In the data rows, the value 50 means zero.
Some points, one per row:
tensor([45, 52, 45, 43, 66, 55, 51, 46, 39, 44, 56, 46, 50, 53, 47, 55, 31, 57, 34, 47, 57, 52, 50, 34])
tensor([60, 22, 55, 37, 49, 40, 48, 56, 45, 73, 45, 52, 45, 53, 44, 54, 59, 49, 61, 38, 44, 46, 74, 64])
tensor([54, 28, 54, 64, 48, 48, 50, 41, 60, 55, 54, 57, 55, 59, 32, 42, 49, 53, 57, 60, 44, 59, 70, 34])
tensor([55, 49, 65, 56, 65, 48, 52, 45, 38, 66, 48, 52, 46, 39, 41, 49, 43, 40, 56, 45, 49, 54, 51, 57])
tensor([34, 26, 49, 56, 54, 42, 34, 41, 33, 41, 36, 44, 30, 53, 45, 57, 68, 49, 48, 56, 47, 72, 53, 67])
tensor([50, 34, 44, 61, 49, 54, 43, 43, 26, 63, 46, 49, 49, 57, 58, 71, 74, 58, 66, 44, 51, 70, 94, 81])
tensor([57, 49, 43, 26, 63, 46, 46, 45, 54, 70, 52, 47, 49, 61, 44, 46, 59, 49, 44, 58, 47, 42, 37, 31])
tensor([42, 47, 47, 49, 47, 49, 46, 41, 47, 38, 52, 42, 22, 53, 50, 55, 54, 54, 44, 50, 62, 52, 38, 59])
tensor([50, 82, 36, 52, 62, 53, 61, 60, 57, 43, 64, 42, 52, 50, 48, 48, 54, 65, 47, 55, 54, 41, 38, 47])
tensor([40, 68, 37, 41, 68, 52, 58, 49, 69, 29, 54, 41, 53, 58, 60, 44, 22, 63, 20, 63, 57, 45, 59, 00])
tensor([30, 54, 41, 43, 50, 52, 42, 46, 35, 31, 44, 52, 35, 44, 71, 44, 56, 37, 45, 50, 46, 50, 44, 81])
tensor([43, 53, 58, 77, 55, 51, 53, 50, 32, 64, 38, 45, 52, 55, 51, 57, 76, 62, 55, 52, 46, 53, 69, 61])
tensor([66, 63, 57, 56, 45, 26, 31, 52, 48, 71, 35, 63, 49, 55, 61, 60, 73, 56, 64, 51, 40, 49, 54, 58])
tensor([59, 06, 61, 57, 48, 48, 43, 44, 56, 68, 40, 56, 52, 59, 41, 60, 62, 46, 68, 38, 40, 68, 60, 51])
tensor([51, 58, 54, 42, 56, 61, 66, 58, 50, 31, 70, 51, 56, 38, 41, 43, 36, 44, 39, 51, 45, 24, 38, 17])
tensor([44, 73, 49, 62, 46, 46, 46, 43, 49, 50, 48, 33, 36, 54, 60, 59, 69, 44, 46, 62, 60, 65, 68, 42])
tensor([57, 73, 44, 34, 53, 53, 62, 63, 55, 26, 58, 44, 36, 32, 47, 40, 32, 39, 27, 49, 42, 18, 00, 42])
tensor([59, 65, 53, 49, 43, 55, 51, 61, 44, 18, 75, 41, 62, 43, 54, 45, 45, 58, 55, 47, 57, 16, 29, 20])
tensor([43, 33, 41, 63, 49, 49, 45, 55, 68, 59, 44, 39, 56, 55, 59, 45, 64, 59, 54, 56, 56, 65, 60, 47])
tensor([46, 79, 41, 49, 54, 64, 65, 61, 55, 25, 82, 45, 43, 34, 49, 42, 43, 46, 31, 38, 63, 17, 38, 06])
tensor([51, 59, 54, 42, 60, 61, 37, 42, 13, 69, 46, 68, 45, 45, 50, 61, 38, 50, 45, 48, 53, 53, 68, 40])
tensor([39, 30, 55, 36, 44, 43, 27, 31, 54, 57, 38, 49, 61, 67, 48, 54, 52, 64, 60, 61, 42, 66, 77, 90])
tensor([63, 31, 56, 41, 48, 44, 54, 46, 25, 64, 44, 53, 45, 48, 46, 53, 52, 53, 47, 31, 38, 65, 41, 60])
tensor([60, 77, 41, 41, 64, 55, 50, 64, 44, 16, 74, 59, 43, 20, 53, 35, 54, 33, 41, 51, 64, 34, 10, 28])
tensor([54, 63, 37, 50, 52, 74, 71, 57, 43, 37, 56, 53, 53, 43, 54, 44, 63, 30, 42, 44, 53, 35, 35, 40])
Then 12 other points, each followed by its number:
tensor([48, 09, 59, 49, 40, 53, 33, 51, 54, 62, 24, 51, 76, 68, 39, 63, 40, 66, 61, 48, 43, 61, 88, 74]) 0
tensor([48, 13, 56, 54, 48, 51, 39, 41, 56, 55, 09, 43, 53, 81, 43, 64, 53, 57, 51, 47, 48, 67, 96, 70]) 1
tensor([50, 34, 57, 51, 49, 31, 54, 62, 58, 51, 43, 50, 64, 44, 32, 56, 59, 57, 64, 40, 45, 49, 59, 47]) 2
tensor([58, 75, 51, 43, 51, 58, 51, 68, 52, 43, 47, 47, 39, 47, 35, 41, 29, 33, 38, 45, 50, 36, 25, 35]) 3
tensor([61, 99, 62, 37, 54, 50, 68, 69, 38, 26, 91, 41, 38, 10, 40, 22, 14, 44, 27, 39, 56, 10, 00, 05]) 4
tensor([57, 58, 51, 62, 25, 45, 33, 45, 44, 71, 24, 60, 51, 47, 55, 53, 62, 54, 65, 61, 60, 71, 59, 99]) 5
tensor([37, 54, 41, 50, 43, 60, 49, 50, 60, 35, 49, 52, 44, 63, 54, 49, 57, 40, 58, 45, 46, 65, 63, 53]) 6
tensor([53, 17, 58, 46, 44, 54, 46, 47, 53, 49, 40, 54, 42, 63, 42, 53, 54, 51, 56, 43, 49, 65, 64, 54]) 7
tensor([48, 31, 30, 59, 43, 52, 48, 54, 52, 42, 43, 44, 65, 65, 73, 62, 71, 59, 65, 59, 38, 69, 75, 77]) 8
tensor([56, 39, 65, 55, 34, 43, 54, 58, 49, 40, 81, 74, 58, 36, 51, 33, 70, 48, 43, 46, 54, 28, 28, 31]) 9
tensor([48, 49, 49, 37, 46, 58, 47, 61, 99, 48, 48, 48, 59, 52, 65, 64, 36, 60, 64, 36, 53, 46, 19, 87]) 10
tensor([60, 61, 48, 31, 47, 47, 51, 57, 70, 39, 59, 53, 52, 44, 46, 37, 34, 45, 45, 47, 47, 31, 17, 28]) 11
Which three of these numbered points are nearest to each point below, ignoring the 2 directions in which the first points spread most? Their numbers follow each, nearest first.
tensor([44, 16, 53, 51, 27, 26, 30, 34, 45, 54, 29, 49, 61, 60, 47, 60, 35, 53, 49, 55, 45, 74, 69, 77]) > 0 11 7
tensor([44, 58, 48, 47, 46, 48, 55, 61, 49, 42, 45, 57, 40, 56, 50, 51, 57, 41, 53, 46, 36, 49, 52, 62]) > 6 3 7
tensor([62, 88, 63, 49, 50, 47, 59, 73, 49, 39, 95, 51, 63, 33, 50, 43, 48, 50, 55, 39, 35, 22, 08, 38]) > 2 4 11
tensor([38, 38, 46, 48, 44, 46, 48, 48, 76, 53, 40, 40, 49, 63, 53, 49, 67, 68, 55, 60, 43, 76, 70, 52]) > 6 8 7
tensor([57, 63, 47, 42, 61, 53, 52, 58, 25, 32, 63, 41, 53, 47, 52, 49, 67, 67, 60, 47, 69, 29, 56, 58]) > 2 8 7
tensor([67, 77, 56, 54, 38, 41, 46, 44, 37, 61, 55, 52, 56, 23, 69, 47, 55, 55, 54, 56, 47, 32, 31, 90]) > 5 4 11
tensor([55, 82, 55, 58, 49, 46, 47, 53, 71, 46, 58, 53, 48, 26, 58, 45, 55, 45, 49, 52, 61, 38, 28, 59]) > 5 11 2
tensor([74, 90, 51, 32, 53, 57, 59, 51, 37, 43, 80, 31, 50, 21, 46, 31, 20, 65, 35, 43, 66, 37, 21, 09]) > 4 3 11
tensor([74, 86, 68, 46, 52, 37, 71, 63, 35, 55, 68, 62, 64, 28, 35, 24, 27, 37, 44, 49, 46, 15, 06, 02]) > 4 11 3
tensor([56, 64, 53, 47, 52, 50, 51, 58, 72, 50, 59, 60, 59, 30, 53, 34, 32, 43, 46, 52, 44, 32, 14, 41]) > 11 3 2
tensor([49, 57, 55, 56, 55, 51, 49, 56, 37, 63, 44, 50, 58, 40, 39, 38, 38, 32, 62, 51, 42, 53, 50, 54]) > 3 4 11
tensor([32, 47, 28, 28, 43, 46, 66, 53, 49, 60, 40, 62, 69, 38, 72, 45, 63, 53, 68, 61, 40, 44, 54, 82]) > 8 11 6
tensor([44, 22, 52, 54, 35, 41, 39, 48, 19, 47, 20, 46, 33, 70, 60, 67, 63, 62, 60, 37, 51, 65, 93, 95]) > 1 7 6
tensor([41, 40, 39, 54, 41, 51, 47, 45, 45, 24, 51, 37, 43, 55, 62, 51, 62, 47, 61, 53, 35, 66, 58, 91]) > 8 6 1
tensor([35, 32, 31, 55, 39, 54, 34, 31, 50, 22, 39, 44, 51, 74, 73, 61, 58, 63, 50, 63, 51, 77, 82, 72]) > 8 6 1
tensor([49, 49, 62, 52, 49, 46, 51, 44, 78, 62, 52, 52, 59, 50, 45, 38, 44, 42, 57, 51, 49, 51, 38, 56]) > 11 3 2
tensor([61, 51, 59, 41, 53, 47, 55, 51, 70, 52, 58, 69, 58, 44, 35, 42, 33, 34, 56, 48, 48, 37, 30, 41]) > 11 3 2
tensor([52, 18, 56, 55, 38, 49, 35, 51, 45, 58, 49, 64, 42, 53, 49, 59, 67, 40, 65, 49, 48, 66, 64, 59]) > 7 11 6
tensor([47, 66, 52, 57, 37, 37, 52, 55, 70, 62, 41, 65, 63, 21, 64, 32, 64, 43, 75, 58, 65, 51, 33, 54]) > 5 11 2
